rotation ticks, each row followed by its count of ticks:
The counts run from 0 to 179.
[ 71 114 125 153  96 173 151 132  73 150 124 104 174 125 154 119 145 121
  90 121 129 138 136 128 136 117 148 127 117 147 122 153 166 141 135  95
 132 124 108 131 127 131  89 116 130 102 109  98 106 132 152 135 118 113
 199 131 119  89 116  69 115 165 174 110 144 166 101 114  94 113 106 154
 100 123 105  80 157 178 121  84 122 148 150] => 44
[ 86 120 138 162 117 153 126 154  74 123  94  80 125 103 150 106 141 100
  79 125 109 138  83 115 113 137 171 150 107 141 146 108 150 153 137 101
  89 171  71  96 139 140 133 147 101 119 112  61 123 124 169 144 150 129
 199 142 139 125 103 116 128 128 137 126 137 106 136 148  99 130 152 118
 117 139  89 108 145 156 140 103 109 126 143] => 132
[ 86  97 123 124  97 209 102 140 133 109 153  86 112  76 155  90 117 118
 134 121 135 128 100  73 123 126 130 134 117 116 112 160 162 141 133 119
  94 109  97 117 116 141 128 145 137 105 125  70  81 156 162 133 143 129
 119 132 146 110 139  74  76 129 138 124 160  98 152 149  92 125 102  92
 136 137  89 126 137 125 118 108 144 136 173] => 160
[ 94  96  92 128 145 168  73 140  64 108 125  86  84 105 122 123 155 138
  78 127 105 123  88  98  89 128 126 166 136 126  98 136 149 104 109 127
 136 117  99  92 184 135  90  86 111 103  72 113 124 112 125 188 149 133
 129 146 100 113 126 115  99 127 158  88 152 136 141 143 130 120 152  97
 111 126 148 123 138 138  98 100 146 168 114] => 148
[ 92 104 136 152 123 160 125 159  69 132 104  88 124 112 150  88 140  77
  97 117 104 157  98 116 122 141 162 132 116 161 142 115 155 161 136 102
  82 172  66  95 135 127 145 137 111 116 109  65 139 128 159 122 145 132
 202 134 143 109 107 109 110 137 121 121 139 108 133 158  98 136 147 125
 113 158 106  97 158 160 154 111 128 134 146] => 133
[ 29 151 130 173 107 114 162 155 126 158  90 103 144  89 112 112 131 133
  96 130 137 136 153  75 139 136 173  95 120 112  90 148 129  99 145 122
 128 124  86 159 142 130 117 128 159 130 147  95 131 129 132 122 120 121
 167 130 121 109  90 126  94 134 137  88 155 124 151 146 107 111 161 118
 174 126 108  99 160 102 160 152 113 119 129] => 103
[ 88 101 125 129  96 208 107 112 134 128 162 108 118  67 159 113 133 135
 124 124 110 107  71  88 112 133 115 146 107 105 120 155 174 133 136 118
 116 102 125 106 127 126 100 144 130 110 126  75  76 150 166 155 148 133
 151 137 125  90 136  87  81 126 160  97 141  85 158 150 109 120 124 102
 108 134  90 127 111 130 113 111 150 149 145] => 158
[ 54  74 123 127  92 130 139 127  67 142 140 116 163 103 124  81 126 139
 112 141 117 137  99  68 117 125 129 173 128 103  80 135 124  93 123 124
 122 127  91 131 146 154  90 119 140 136 150  77  90 111 140 123  97 134
 168  88  84 105 127 120 126 129 144  97 134 112 132 178 120 127 143 116
 108 105  79  93 157 121 154 139 133 134 121] => 18
[ 46 121 143 166 110 141 170 148 152 163 110 125 154 101 127 104 135 121
  92 137 114 126 129  87 153 151 166 122 126 117 107 147 139 100 149 125
 118 130  65 148 129 131 116 129 150 149 150  96 157 111 151 125 134 102
 183 123 121  84  92  99 123 143 144  84 154 118 101 134 125 109 180 122
 162 131 119  91 182 102 166 147 124 125 138] => 105
[ 98 123 109 127 140 193 109 140 127 123 146 107 114 100  97 150 151 118
 104 104 142 130 123 125 138  98 140 116 138 142 128 148 118 136 118  84
 118  87 110  91 170 140 108  90 170  93  84 132 123 140 101 140 105  83
 107 167 117 117 109 110  98 139 174 109 133 159 130 121 146 118 107  50
 131 138 135 125 128 132  81  79 112 170 168] => 59
[118 106 121 123 111 198 118 102  92 119 115 101 160 104 113 129 180 157
 125 157 117 119 117 102 132 136 122 173 145  89 143 151 140 107 138 100
 146  77  83 116 141 153 122 120 138 142  90 128  93 106 132 129  54 128
 101 133 105  93 119  69 111 118 164 125 116 148 153 125 123 156 140  89
  85  95 133 142 137 121 101 143 165 150 116] => 175
[ 95 117 165 156 101 165 164 144 127 152 127  83 168 111 143 125 160 114
 134 147 152 131 156  80 143 111 123 111 130 132  90 161 110 131 131 128
 109  93 101  79 117 106 129 123 163  86 147 103 126 151 142 104  92  84
 148 114 119 122  95  67  99 145 148 108 122 150 139 146  90 146 123  73
 167 118 135 147 122 144 163 101 111 127 167] => 76
[103 119 134 114 134 202 101  80 117 133 131 112 142 110 115 135 127 105
  96 101 105 103  76 129  81 117 159 139 154  96 135 125 113 123 146  84
  86 127  77 130 171 157  94 107 149 147  75 100 102  96 159 129  97 128
 118 142 118 121 131 119  81 138 144 160 124 107 137 129 144 149 150 115
  64 111 101 120 152 129 122 149 138 168 144] => 30
[114 113 135 132 133 200 119 122 123 127 134 133 126  94 122 158 145 150
 117 116 113 113  84 133 146 117 112 155 117 109 153 158 161 140 132  79
 134  76 101  96 163 108 110 129 152 117  94 133 101 155 127 168 124  93
 135 170 117 105 111  98  73 123 197 105 107 129 177 111 135 129 138  71
 111 145 115 154 106 119  76 108 135 152 134] => 63
[ 63  96  99 118 121 157  97 106 112 123 149  77 129 110 106  65 127  90
 136 124 118 147  96  93 121 132 158 137 146 116  95 118 115 107 131 107
  90 126  69 124 160 157 125  78 177 135 125  73 113  93 137  95  86 136
 127  98  96  98 137 137 117 113 117 144 137 108 120 169 137 154 128 115
  90 116 122  95 150 133 156 144 149 171 119] => 23
[102 109 147 144 140 180 128 120  94 121 112 146 132 144 124 157 136 120
  74 101 102 118  87 149 114 122 146 153 127 120 130 133 118 137 139  92
 100 137  77 133 161 128  95 124 162 133 101 107 158 110 140 166 155 117
 204 130 103  67 101 119  69 124 134 140 123 112 146 121 128 145 191 118
  82 143  79 117 128 139 150 126 128 145 100] => 123
[ 96 120 130  99 130 208 107  70 120 137 141 111 150 112 115 116 124 104
 100 109  92  99  71 130  96 119 157 150 146  95 143 129 130 119 148  91
  98 122  82 121 176 146  93  99 160 148  93  98 103  86 156 128  97 130
 141 137 101 107 132 121 102 140 149 142 130 107 130 130 148 139 146 118
  72 111 108 108 153 141 116 152 149 169 128] => 29
[119 118 117 134 149 179 105 106 130 117 121  71 130 100 102 111 163 100
 166 146 146 138 137  68 144 124 135 112 130 131 121 139 117 128 134 117
 120  79  64  80 130  98 172 112 137 125  96 121 129 110 137  87  84  82
 132 105 115 118  81 100 124 120 124 110 143 135 149 143 127 166 154  65
 139 109 175 157 138 116 144 148 160 117 139] => 83
[ 97 103 151 164  96 168 164 138 144 157 128  83 157  90 143 115 167 108
 126 143 152 132 151  83 132 123 122  89 132 121  99 159 129 132 133 128
 108 100  95  74 111 102 142 125 160  82 137  91 111 159 134 112  88  83
 134 129 128 113 102  94  75 125 157 112 109 149 159 157  84 162 127  72
 159 138 138 158 108 133 157 106 114 120 154] => 75
[ 79 119 103 134 152 142 112 160  90 122  95 136 123 111 110 118 127 113
 115 114 143 159 114  84  90 127 147 108 116 131 106 151 112 106 107 113
 124 110  86 123 137 150 124 131 136 130 112  91 107 136 125 161 147 152
 154 140 109 113 138 140  53 151 125  87 190  87 211 151 138 124 151  93
 148 105  93 125 171 101 139 156 136 149  99] => 7
[ 99 117 118 117 148 200 111 139 126 110 163 113 133 107  93 152 138 124
  97 105 139 122 114 124 151  90 125 128 118 147 131 160 116 142 120  80
 130  68 108  86 175 127 104  96 170 104  90 142 130 137 109 143 119  85
 135 147 115 107 108 100 101 143 179 104 144 161 127 113 152  96 120  55
 137 128 135 125 133 145  78  89 120 168 160] => 60
[ 79 122 100 161 117 159 135 114  73 127 100  99 146 121 154 107 134 116
 105 101 128 162 128 132 117 134 158 101 127 131 135 139 161 151 131  77
 116 132  79 139 135 137 118 120 150  90  81  78  77 149 140 125 122 153
 145 152 133  94 131 106  66 151 157 136 144 140 164 107  90 144 121 160
  85 135 109  98 140 175 125 129 132 144 128] => 40
[118  92  95 130 137 198  98 122  83  89 106  82 140 108 106 131 167 142
 112 140 154 133 133 107 141 141 121 141 149 105 128 137 134 101 134  93
 125  73  61 145 123 150 128 106 157 130  89 122 117 118 137 108  70 124
  77 119 137 106 119  61 103 107 144 146 131 158 158 123 110 163 141  97
  86 116 140 139 141 131 108 135 159 134 131] => 177
[ 69  62 134 149 124 150 148 177  87 144 120 153 146 119 135 104 143 119
  90 134 103 136 107 102 110 153 125 132 120 116 112 145 128  97 122 136
 128 125  82 116 112 131 109 127 136 154 141  94 124 109 157 150 149 146
 167 149 107  60 144 104  72 154 149  90 182 114 165 136 120 112 166 129
 123 123  90 103 181 108 146 147 145 142  92] => 11
[106  86 118 142 142 201 115 139 112  83 146 120 109 107 124 153 135 124
 132 104 163 156 124 108 163 110 100 127 100 131 141 153 143 152 128  89
 112  59  87 112 142  96 134 121 152  92 109 113  92 177 133 139 146  90
 129 143 145 108 112  76  59 129 169 121 127 128 183 129 111 140 128  75
 138 146 115 154 115 124  99 100 131 128 149] => 66
[ 87 126 102 135  98 184 118 122  82 141 149  95 141  93 135  90 159 116
 141 122 149 145 119 106 179 123 144 130 108 164 104 151 176 160 114  67
 117 122  91 117 124 145 135 110 133 106  87 109 106 129 133 108  83  90
 141 123 126 109 105  89 135 127 151 124 141 147  90 132 105 130  93 115
  93 131 118  95 136 132 138  76 130 149 188] => 49
[ 80 107 161 140  85 162 120 149 157 128 143  71 152  77 139  85 145 121
 107 162 101 112 120  80 108 125 149 149 133 122 135 151 140 116 144 135
 127 102  90  95 136 131 132 138 129 112 139  72  75 130 155 119 107 149
 127 148 125 100 143  81 122 145 155  87 156 128 141 124 101 119 119  69
 159 106 123 117 164 162 102 119 141 151 147] => 165
[117 109 123 128 159 194  95 149 108 106 115 133 111 107 117 122 141 113
 105 120 136 124  78  85 110 147 141 130 119 124 136 143 131 126 124 110
 108 113  81 115 123 131 142 145 103 155  99 103 141 112 154 156 154 127
 153 143 124 112 115 122  81 145 113  92 199  85 188 144 144 128 185  83
 140 112 109 126 169  77 123 158 160 140 120] => 4
[ 72  72 133 148 139 156 135 186  89 119 117 144 153 121 128 121 134 125
  72 129 119 139 116  98  97 148 129 131 126 117 107 148 115  96 114 140
 130 123  83 115 117 136 107 128 131 137 142 100 121 117 151 162 162 145
 172 136 112  88 139 100  84 163 140  77 189 117 161 131 130 116 171 107
 141 113  95 100 185 127 138 137 144 134 102] => 10
[116  89  86 107 149 164  74 136  57 115 147  99 106 112 111  98 143  95
 147 100 151 142 101 104 112 109 135 150 133 157  79 148 135 149  99  94
 115 121  85  87 167 147 124  96 109 116  60 127 133 117 130 147 118 106
 149 134 108 131 110 102 106 141 125 128 175 140 115 140 134 124 140  90
  99 125 154 139 163 122 138 102 139 160 157] => 144
[ 82 114 127 147  90 183 152 118  79 162 127 107 170 114 160 111 155 132
 101 131 109 122 118 133 143 130 151 137 117 144 123 149 195 150 131  91
 137 126 102 120 125 133  95 114 133 112 101  98 106 126 153 127 100 114
 189 144 112  79 116  82 121 144 179  99 133 154 106 113  94 118 106 138
  89 134 116  81 138 170 128 100 134 149 147] => 45
[ 68 134 155 144 106 132 147 125 144 167 116 135 150 106  99  93 131 103
 125 124 141 127 123  97 156 118 160 125 154 121  82 153 111 132 129  91
 102 144  64 148 147 154 136 129 148 143 102  97 138  99 117 113  81 102
 153 126 119 118  86 123  97 130 117 119 151 116 103 148 124 134 179  90
 137 129 105 122 175  67 185 153 109 141 172] => 109
[109  95  80 131 143 206 100 129  84  79 107  84 144  99  97 131 159 137
 124 139 161 150 149  94 149 140 137 127 134 111 126 137 119  90 129 100
 125  64  64 144 121 133 134  97 183 124 103 129 107 136 137  93  83 120
  81 113 114  99 122  77 103 109 132 147 134 153 155 126 127 147 137  95
  96 120 138 125 129 146 106 127 159 136 121] => 178
[ 96  94 134 115  92 179 126 124 146 161 140 103 182 104 123  72 159 105
 155 136 115 131 135 103 114 119 146 133 149 124 116 157 128 121 130 103
 128 101  88  92 128 155 147 116 160 106 117  96  71 113 140 100  54 135
 111 154 103  93 148  79  76 146 145 114 145 147 153 122 119 151 108  67
 119 115 131 142 155 147 136 146 152 158 149] => 169
[ 68 114 115 113 126 162 101 111 109 125 142  66 134 116  96  91 117 104
  96 119 121 122 113  95  86 112 180 136 156 116  95 123  82  98 138 122
  89 123  80 119 172 157  94  81 180 126 124  80 124  96 127 103  86 138
 123 110 109 122 124 137 127 134 131 144 139 121 104 150 139 140 127  88
 110 100 112  90 158 152 133 139 137 170 145] => 25
[102 151 116 148 155 162 108  93 116 127 101  67 136 104  91 128 158 110
 151 159 143 143 146  75 122 119 142 113 118 127 107 138 103 106 127 126
 138  75  91  85 151 103 141 100 160 127 107 128 129 116 117 105  67  92
 141 112  84 117  90 129 114 116 136  90 144 139 173 145 146 153 154  66
 152  94 179 152 133 134 129 161 150 131 114] => 85
[111 133 128 149 165 194 117 116 131 117  90  93 130 109  96 165 161 129
  92 154 122 105 140  93 125 141 131 112 136 115 144 139 106  85 135 133
 128  88  77  92 136 105 121 105 151 146 106 134 170  94 140 114 106  85
 133 133 101  97  82  99 119 129 149  91 161 151 151 119 150 136 175  78
 153  96 174 146 155 128 105 156 166 124 104] => 88
[ 98 105 147 162 144 183 126 130  96  97 120 134 142 151 106 172 131 125
  65 104 109 123 106 140 112 110 147 159 142 123 130 128 104 133 135  96
  95 140  75 133 157 128  82 116 173 131 114 113 160 105 140 160 153 105
 198 133 109  84 103 120  76 131 137 131 122 117 134 118 143 138 194 108
 107 129  87  95 147 140 141 125 125 149 111] => 122
[ 86 116 119 142 155 144  99  99 108 116 109 128 112 144  73 120 134 109
 111 101 128 161 119 120 127 110 160 145 152 131 112 125  89 133 120  81
  96 124  52 145 177 141 134  96 184 124  88 105 140 104  89 133 108 118
 166 129 101  93 105 164  71 105 107 144 124 110 151 127 148 158 188  95
 107 135 121 101 146 121 155 148 141 160 102] => 118
[ 64 114 145 132  89 157 114 143 147 134 149  71 152  84 140  92 130 123
 124 158 104 126 124  76 104 115 156 149 126 119 124 155 143 126 147 138
 137  94 112 101 151 131 126 136 129 108 143  69  60 149 150 122  97 151
 139 139 119 107 137  94 113 134 155  87 152 123 142 126 109 119 115  78
 163 105 113 116 155 174  99 124 144 159 143] => 164
[100 121 161 146 101 165 148 108 133 167 137  91 166  99 136 124 172 121
 151 165 116 119 120  79 149 116 118 147 119 116 113 148 141 134 138 140
 135  93  98  70 135  94 126 128 133 124 133 112 117 116 151 111  61  76
 176  94  93 106  92  75 135 131 161  87 110 143 139 148 119 157 157  74
 136 108 150 154 118 129 130 136 149 120 128] => 79
[100  81 144 126 102 192 120 144 155 130 147 103 164 101 141  75 152 101
 131 149 104 118 126 101 129 137 147 140 145 120 149 154 144 123 146 123
 118  95  74  94 108 132 156 132 140 124 125  74  94 117 166 104  82 135
 123 154 110  82 149  66  96 140 140 108 166 144 122 117 115 136 127  79
 129 120 138 123 168 166 116 133 162 155 137] => 167
[ 65 105 128 131  91 158 106 132 135 130 156  79 148  83 127  77 116 113
 143 143 116 149 128  67 119 107 148 139 116 132 114 149 140 127 139 126
 134  89 114 103 144 128 129 137 148 108 145  71  48 155 151 119 108 145
 151 122 102  96 147  94 105 133 144  84 165 117 159 139 105 116 110  87
 157 117 113 110 146 182 110 130 144 159 132] => 163
